In each game, the first row plays the second. By how much does the first row win? 20 means about a draw, 40 a big win and 0 a big loss. Wins can go round in a circle. Each row has two weighted sums of its numbers, A and B, taken from their middle values. A row wins by its A times the other's B, less its B times the other's A.
c(-0.38, -0.21, -0.91, -0.92, -1.50, -1.06, -0.29, -1.22, -0.84, -0.53)
c(1.38, 1.57, 1.58, -0.52, -0.17, 0.24, -0.37, 1.92, 0.68, -0.53) >> 21
c(1.11, 1.42, 0.38, 0.47, 1.08, 1.25, 0.58, 0.29, 1.70, 0.94)
c(-0.35, -0.18, -0.06, -1.21, 0.05, 0.02, -1.27, -0.30, -0.06, -0.49) >> 23
c(-0.70, -0.09, -1.07, -1.32, -0.39, 0.61, -1.02, -1.26, 0.02, -0.72)
c(-0.25, -0.18, -0.19, 0.15, -0.95, -0.91, 0.09, 0.15, -0.67, -1.04) >> 13
c(0.89, -0.10, 0.18, 1.70, 0.45, -0.18, 1.64, 0.02, -0.20, 1.06)
c(-0.88, -0.30, -1.10, -0.88, -0.43, 0.51, -0.76, -1.34, 0.14, -0.49) >> 20
c(-0.09, 0.25, -0.29, 0.12, 0.76, 0.43, -0.16, -0.27, 0.14, 0.00)
c(-0.29, -0.29, -1.12, -1.32, -0.87, -0.32, -1.03, -1.67, 0.48, -1.09) >> 20
c(1.27, 1.13, 1.21, 0.86, 0.08, 0.24, 0.51, 1.43, 0.93, 0.82)
c(0.15, -0.30, 0.21, -1.60, -1.03, -0.22, -0.79, 0.45, -0.53, -1.32) >> 15
c(0.35, 0.08, 0.31, -1.11, -1.09, -0.61, -0.57, -0.04, -0.55, -1.46)
c(1.18, 1.04, 1.31, -0.02, 0.37, 0.34, -0.15, 1.12, 0.52, -0.03) >> 21
c(-0.68, -0.09, -0.89, 2.51, 1.23, 0.55, 2.29, -1.31, 0.05, 1.73)
c(0.18, -0.26, 0.27, 0.43, -0.84, -1.11, -0.08, 0.24, -1.39, -0.54) >> 13
c(0.84, 0.64, 1.02, -0.39, -0.38, 0.03, -0.95, 1.18, 0.19, -0.76)
c(-0.19, -0.49, 0.42, -1.13, -0.57, -0.67, -1.37, 0.03, -0.39, -0.74) >> 25
c(-0.35, -0.05, -0.25, 0.83, 0.04, 0.16, 0.62, -0.17, -0.21, 0.27)
c(-0.97, -0.53, -1.27, 0.51, 0.46, 0.32, 0.32, -0.95, -0.10, 0.42) >> 21
c(-1.15, -0.86, -1.29, -1.12, 0.06, 0.04, -0.98, -1.01, -0.69, -0.61)
c(-0.46, -0.65, -0.53, 0.53, -0.53, -0.20, 1.11, -0.65, -0.60, 0.33) >> 16
c(-0.95, -0.96, -0.38, -0.81, -0.43, -0.94, -0.18, -0.09, -1.82, -0.41)
c(0.43, 0.68, 0.19, 1.23, 1.34, 1.48, 1.23, -0.05, 1.92, 1.56) >> 24
c(1.41, 1.66, 1.39, 1.90, 1.33, 0.99, 1.74, 1.51, 0.93, 1.57)
c(1.77, 1.12, 1.64, -0.40, 0.36, 0.69, -0.79, 1.64, 0.97, -0.16) >> 18
c(-0.24, 0.53, -0.73, -0.79, -0.01, 0.10, -0.84, -1.19, 1.00, -0.72)
c(0.64, 1.41, 0.24, 1.54, 1.82, 2.30, 0.86, 0.22, 2.04, 1.63) >> 25
c(1.15, 1.49, 1.16, 1.91, 1.86, 1.55, 2.33, 1.15, 1.32, 1.94)
c(-0.48, -0.94, -0.15, -0.45, -1.11, -1.01, -1.05, -0.14, -1.11, -0.54) >> 20
c(0.40, 0.29, 0.42, -1.13, -0.84, -0.72, -1.16, 0.60, -0.56, -1.33)
c(-1.20, -0.68, -1.43, 2.74, 1.26, 0.53, 2.59, -1.01, -0.02, 1.93) >> 27
c(-1.40, -0.82, -1.54, -1.00, -0.33, -1.06, -1.14, -1.50, -1.06, -0.40)
c(1.25, 0.60, 1.67, -0.75, -1.21, -0.67, -0.36, 1.58, -0.04, -1.03) >> 12
c(-1.48, -0.67, -0.89, -0.84, 0.88, 1.15, -1.17, -0.28, -0.14, 0.15)
c(1.63, 1.22, 1.58, -0.97, -0.19, 0.65, -1.65, 1.81, 1.09, -0.25) >> 32
c(-1.02, -1.60, -0.61, 0.55, -0.05, -0.64, 0.82, -0.26, -1.04, 0.33)
c(-0.06, -0.35, 0.29, -0.42, -0.73, -0.52, -0.10, 0.40, -0.78, -0.42) >> 19
c(-1.07, -0.49, -1.08, -0.13, -0.51, -1.35, -0.34, -0.40, -1.34, 0.20)
c(-0.14, -0.28, -0.61, 1.15, 0.16, -0.88, 0.68, -0.88, -1.15, 0.79) >> 28
c(-1.20, -1.78, -0.91, 0.79, 0.08, -0.77, 1.11, -0.56, -1.19, 0.47)
c(-1.32, -1.58, -1.55, 1.87, 0.61, -0.38, 1.47, -1.65, -0.69, 1.56) >> 28
c(0.72, 0.30, 1.07, -0.10, -0.24, -0.09, -0.24, 0.86, 0.34, -0.66)
c(-0.20, -0.11, -0.20, -0.97, -0.71, -0.59, -0.61, -0.09, -0.17, -0.82) >> 20
c(1.00, 0.87, 1.23, -0.47, -0.57, -0.22, -1.11, 1.11, 0.31, -0.57)
c(-0.19, 0.51, -0.45, 1.87, 1.71, 1.36, 1.93, -0.59, 0.48, 1.75) >> 16
c(-0.06, 0.23, -0.38, 0.83, 0.61, 0.94, 0.92, -0.56, 1.17, 0.86)
c(0.70, 0.90, 0.92, 2.19, 0.92, 0.74, 1.95, 0.71, 0.31, 1.43) >> 13
c(0.08, 0.33, 0.16, -0.98, -0.71, -0.61, -1.36, 0.55, 0.06, -1.30)
c(-0.67, -1.17, -0.17, -1.20, -1.06, -0.82, -0.77, 0.28, -1.38, -0.95) >> 17
c(-0.71, -1.16, -0.41, -1.20, -1.04, -1.38, -1.36, -0.47, -1.47, -0.96)
c(-0.75, -0.31, -1.10, 1.77, 0.93, 0.90, 1.74, -1.45, 0.06, 1.62) >> 26
c(0.50, 0.11, 0.11, -1.32, -0.34, -0.34, -1.06, 0.27, -0.35, -1.08)
c(2.10, 2.06, 2.05, 0.54, 1.10, 0.98, 0.02, 2.17, 1.66, 0.64) >> 23
c(0.29, 0.14, 0.17, 0.27, 0.99, 1.07, 0.08, -0.12, 0.49, 0.55)
c(-0.38, -0.57, 0.00, -0.53, 0.27, -0.16, -0.75, 0.12, -0.48, 0.10) >> 26
c(-0.81, -1.32, -1.30, 0.01, -0.89, -1.54, -0.21, -1.06, -1.56, -0.29)
c(-0.89, -0.03, -1.55, -0.59, 0.15, 0.30, -1.02, -1.27, 0.91, -0.50) >> 20
c(1.19, 0.80, 1.20, 1.31, 1.06, 0.85, 1.09, 1.06, 0.85, 1.06)
c(2.56, 2.43, 2.17, 1.95, 2.00, 2.06, 1.67, 2.37, 1.93, 1.89) >> 22
c(-1.39, -1.46, -1.00, 1.51, 1.15, 0.09, 1.53, -0.77, -0.66, 1.62)
c(-0.62, -0.11, -0.99, 0.32, 0.86, 0.39, 0.05, -0.82, 0.15, 0.66) >> 20
c(0.14, 0.07, -0.26, 1.53, -0.57, -0.66, 1.64, -0.29, 0.31, 0.04)
c(1.32, 0.86, 1.55, -0.02, -0.12, 0.54, 0.35, 1.58, 0.48, -0.03) >> 25
c(-1.48, -1.56, -1.38, -1.81, -0.09, 0.10, -1.07, -1.34, -0.43, -1.03)
c(0.71, 0.53, 0.68, -1.42, -0.86, -0.39, -1.21, 0.85, 0.38, -1.38) >> 25
c(1.28, 0.81, 1.66, -1.23, -0.88, -0.37, -1.01, 0.97, 0.43, -1.21)
c(0.80, 0.88, 0.63, 0.15, 0.34, 0.42, 0.57, 0.65, 0.64, 0.29) >> 20
c(-0.33, -0.21, -0.17, -0.39, -1.14, -1.19, -0.21, -0.07, -0.89, -1.00)
c(-1.11, -0.81, -0.78, -0.39, -0.38, -0.26, -0.46, -0.42, -0.67, -0.53) >> 23
c(-1.35, -0.63, -1.19, 0.87, 0.57, 0.00, 1.27, -1.20, -0.07, 1.35)
c(-0.81, -0.23, -0.97, 0.84, 0.35, 0.47, 0.33, -1.37, 0.52, 0.40) >> 37
c(0.44, 0.80, -0.12, -0.15, 0.07, 0.23, -0.33, -0.82, 0.64, 0.00)
c(-0.19, 0.24, -0.49, -1.14, -0.99, -0.83, -1.54, -0.71, 0.37, -0.98) >> 21
c(-0.62, -1.19, -0.56, 0.24, -0.17, -1.09, -0.17, -0.05, -1.90, 0.18)
c(-1.31, -1.32, -1.45, -0.55, -1.34, -1.13, -0.32, -1.28, -1.30, -0.89) >> 23
c(0.31, -0.01, 0.25, -0.84, -1.23, -0.98, -0.49, 0.38, -0.48, -1.01)
c(1.48, 1.55, 1.52, -1.38, 0.88, 1.40, -1.19, 1.50, 1.40, -0.68) >> 11
c(0.85, 0.60, 1.14, -1.33, -0.36, 0.23, -0.68, 1.03, 0.51, -0.74)
c(0.08, -0.25, -0.31, 1.06, 0.28, 0.22, 1.34, -0.26, -0.07, 0.36) >> 14
c(-0.15, -0.56, 0.43, 0.67, -0.43, -1.31, 1.14, 0.95, -0.93, -0.11)
c(-0.58, -0.37, -0.06, -0.14, -0.45, -1.00, 0.26, -0.33, -0.43, -0.16) >> 28
c(-0.21, 0.15, 0.18, -0.30, 0.82, 0.96, -0.10, 0.25, 0.76, 0.03)
c(-0.09, -0.70, 0.12, 1.13, 0.64, -0.04, 0.65, 0.18, -0.92, 0.88) >> 20
c(1.42, 1.43, 1.01, 1.51, 1.67, 1.28, 0.94, 1.03, 1.88, 1.64)
c(-0.38, 0.13, 0.12, -0.06, -0.54, 0.09, 0.10, 0.03, 0.48, -0.86) >> 19
c(-1.05, -0.49, -1.00, -0.43, -0.25, -0.52, -0.94, -0.66, -0.74, -0.29)
c(-0.02, 0.09, -0.45, -0.27, -0.10, 0.44, 0.12, -0.84, 0.55, 0.01) >> 21
c(1.91, 1.56, 1.98, -0.82, 0.83, 0.85, 0.11, 2.18, 1.39, -0.66)
c(-0.63, -0.53, -1.02, -0.68, -1.07, -0.77, -0.43, -0.71, -0.61, -1.28) >> 20
c(-0.54, -0.35, -0.53, -1.26, -0.66, -0.52, -1.13, -0.53, -0.34, -0.70)
c(1.61, 2.32, 1.41, 0.97, 1.17, 1.87, 0.44, 1.48, 1.81, 0.81) >> 16
c(0.01, 0.21, 0.13, -1.37, 0.27, 0.64, -1.16, -0.01, 0.08, -0.72)
c(1.54, 1.09, 1.45, -1.05, -0.60, 0.31, -0.67, 1.73, 0.60, -0.96) >> 25
c(0.38, -0.02, 0.29, 0.23, -0.94, -0.40, 0.15, 0.77, -0.82, -0.75)
c(-0.09, 0.35, -0.19, 0.33, 1.02, 1.47, 0.13, -0.62, 0.61, 0.56) >> 14
c(1.04, 0.74, 1.08, -0.28, 0.12, 0.39, -0.15, 1.15, 0.39, -0.11)
c(0.84, -0.06, 0.62, -1.25, -1.10, -0.73, -1.10, 0.49, -0.12, -1.41) >> 21
c(-1.14, -0.51, -1.24, -0.68, -0.23, 0.73, -0.68, -1.49, 0.24, -0.64)
c(-0.39, 0.06, -0.47, -1.49, -0.88, -0.57, -1.43, -0.68, 0.31, -1.30) >> 19
c(1.40, 1.41, 1.54, -0.85, 0.39, 0.47, -1.06, 1.33, 1.13, -0.47)
c(-1.37, -1.16, -1.46, 0.59, 0.16, -0.14, 0.76, -1.56, -0.28, 0.78) >> 23
c(-0.23, -0.13, -0.98, -0.96, -1.11, -0.84, -1.10, -1.24, -0.02, -1.61)
c(-1.42, -1.15, -1.64, 1.12, 0.82, -0.13, 1.27, -1.29, -0.22, 0.73) >> 18
c(1.27, 0.84, 1.63, 0.98, -0.77, -0.64, 0.79, 1.52, -0.04, -0.06)
c(0.31, -0.59, 0.15, -0.55, -1.05, -1.51, -0.14, 0.01, -0.78, -0.87) >> 17
c(0.40, 0.41, -0.14, 0.42, 0.83, 0.74, 0.38, 0.05, 1.06, 0.78)
c(0.43, 0.97, 0.16, 1.35, -0.42, -1.05, 2.25, 0.01, -0.24, 0.48) >> 22
c(1.08, 1.13, 1.32, -0.48, 1.01, 0.82, -0.29, 1.27, 0.80, 0.06)
c(-0.80, -0.59, -0.88, -0.23, 0.02, 0.00, -0.67, -0.90, -0.25, -0.31) >> 18
c(-1.35, -0.99, -1.46, -0.73, 0.02, 0.14, -0.68, -1.39, -0.75, -0.53)
c(1.08, 0.97, 0.49, -0.36, 0.21, 0.53, -0.59, 0.40, 0.61, -0.09) >> 29
c(0.48, -0.76, 0.85, -1.48, -0.63, -1.31, -1.09, 1.09, -1.53, -1.42)
c(1.49, 1.98, 1.31, 1.02, 0.94, 1.15, 0.86, 1.28, 1.40, 0.64) >> 16
c(0.03, -0.08, -0.29, -0.92, -0.68, -0.22, -0.24, -0.55, -0.51, -1.59)
c(-0.91, -0.77, -1.40, -0.34, -0.74, -0.35, -1.56, -1.74, -0.53, -0.16) >> 22
